Each path is a new rotation, seen through one point. The rows after it are directions, each followed by how far the rotation turns it, in degrees a step (0 if it stays put).
Each turn is a multiple of 5 degrees from 10 to 175, or 0.
Each row of a path follows its step; steps can be skipped.

step 0: [-20  -6   1   0  -6 -12  -1 -34  -8   8  -3  10   5   6  11 -12  14  16
 -11  12  15 -11   5 -22  12   3  10  -2  -7   9  -1  30  19   6   4   8
  -5 -14 -11  -2   8   2  -9  -2  -5   3 -10]
step 4: [  6   1  -9  -9   3  -7  -9  18 -19 -12   1  12 -12   4   6 -14   6   0
  12  19   4  -7 -20   8 -16   2 -31 -17  11 -17   2  21  12   8  15   6
  -6   1   2   3 -13   4  15   5  16  -4  -3]
step 5: [-15 -13 -19  -3   5  -8 -14  -5   7  -4  -3   5  -4  18  19   5  -4  17
  -1  28   4   2 -22   9  12   7  -4 -12 -12  -3  -1  -7   9 -14 -12  20
 -15 -16 -12  13   9   2  -4 -13   6   7 -10]
step 7: [-10  14  -5  13   9  11  -8  12  10 -10  -5  -1 -17   3  13  10  17   6
  13  36   5  13 -18  16   0 -16  -7 -14  21  -8 -10  15  12  11  -7  -1
  10 -12   1   5  -7   7   1   0  -5   1   9]
step 9: [ -6  -2  -5   1 -18  -5 -13 -12 -18  -8 -13  26 -14   2  18  -3  17  -6
  -4  22  -4 -14  12   4   0 -12  -2 -10  21   5   6  19   2   9  10 -17
  13  -2   3  -6  -3  -5  -8  17 -12  16 -13]
step 13: [  3  -4   2 -10  -9   1  -5   4   9 -13 -15   6  -2  23  12  -7  -9   7
  -5  12  12  28 -12  17  -7   1 -19 -19  -6 -10 -10  10 -12   9  -5  16
   9 -14   4   9  10  20  17 -16  10   3  -3]
step 15: [ -7 -12 -10  -1   2 -13   8   5 -10  -3  -2   4 -10   9   3   1  22   2
   5  39  26   4 -12  14   4  -3  10  12   0 -17  -8   9 -10  17  10   9
  12 -10   5  -7  -4  13  -9   4  -4  17 -15]
step 18: [ -5  -5  20 -13   0 -13  -5   2 -12   3 -10  -4  -1  -1  17   4  17  -1
 -16   9  11  21  -1  -3   6  -7  11 -12  23  -1 -14  13  -3  25  22  -1
   4 -16  -5  -5  -2   5  21  12  10  21  -4]
Speeds:
[  2   3  -4  -1   1  -2  -2  -5 -12  -1  -3   1  -5   0   1  -2  -5  -3
  -1   0  -3  -2   4   0   4   2  -6   1  -3  -8  -3  -2  -3   1  -1   3
   1  -2   2  -2  -3  -1   2   1  -2   3  -3]
70
[ 6  2  4 -4  6 -4  2  2  2 -2 -3 -2 -5  2  1 -2  2  1  2  2 -1 -1  6  4
  3  4 -1  7  5  5 -1  5  2  0  0  1  3  0  2 -4  2 -2 -4  2  8 -1 -2]
125
[-2 -3  2  3  6 -6  3 -4  0  4  4 -1 -3  3 -3 -4  5  2 -5 -6  6  3 -5 -4
  1  3 -1 -3 -3 -3 -1  1 -5 -3  2 -2  5  2  2 -5  2  2  1  2  2 -2  0]
20
[ 3  1 -5  0 -3 -7  2  2 -1  2 -5  4 -2  5 -1  2  8  2  3 -3  3  3  2  0
 -1 -1  5  3  0 -2  3 -4 -1 -4 -4 -1 -8 -3 -1 -2  2 -5  2  1  0  4  1]
80
[ 2 -1  5  0 -4  1  2  3 -2 -6  0 -2 -3  6  6  5 -1 -6 -2 -1  6  6  0  3
  1  2  1  2 -1  3 -2 -3 -6  1  6 -3 -1  3  1  1 -2  1 -4 -1 -4  3 -1]
10
[-3 -1  6 -3 -2 -5 -4  2 -7 -1  2  4  0 -1 -6  3 -2  0  2  1 -2  2  3 -1
  2  3  5 -4  4  1 -2  0  1 -4  2 -2  3  7 -1  7  5 -2  4  2  2  0  2]
45
[  2   4   1  -6   3   1   2  -1   0  -3   4  -1   0  -3  -1  -4   1  -2
   1  -1   2   4   1 -10  -2  -3  -2   4  -1   0   1   7  -1  -3   6   3
  -9   0  -3   5  -3   1   1   4   0   0   1]
175
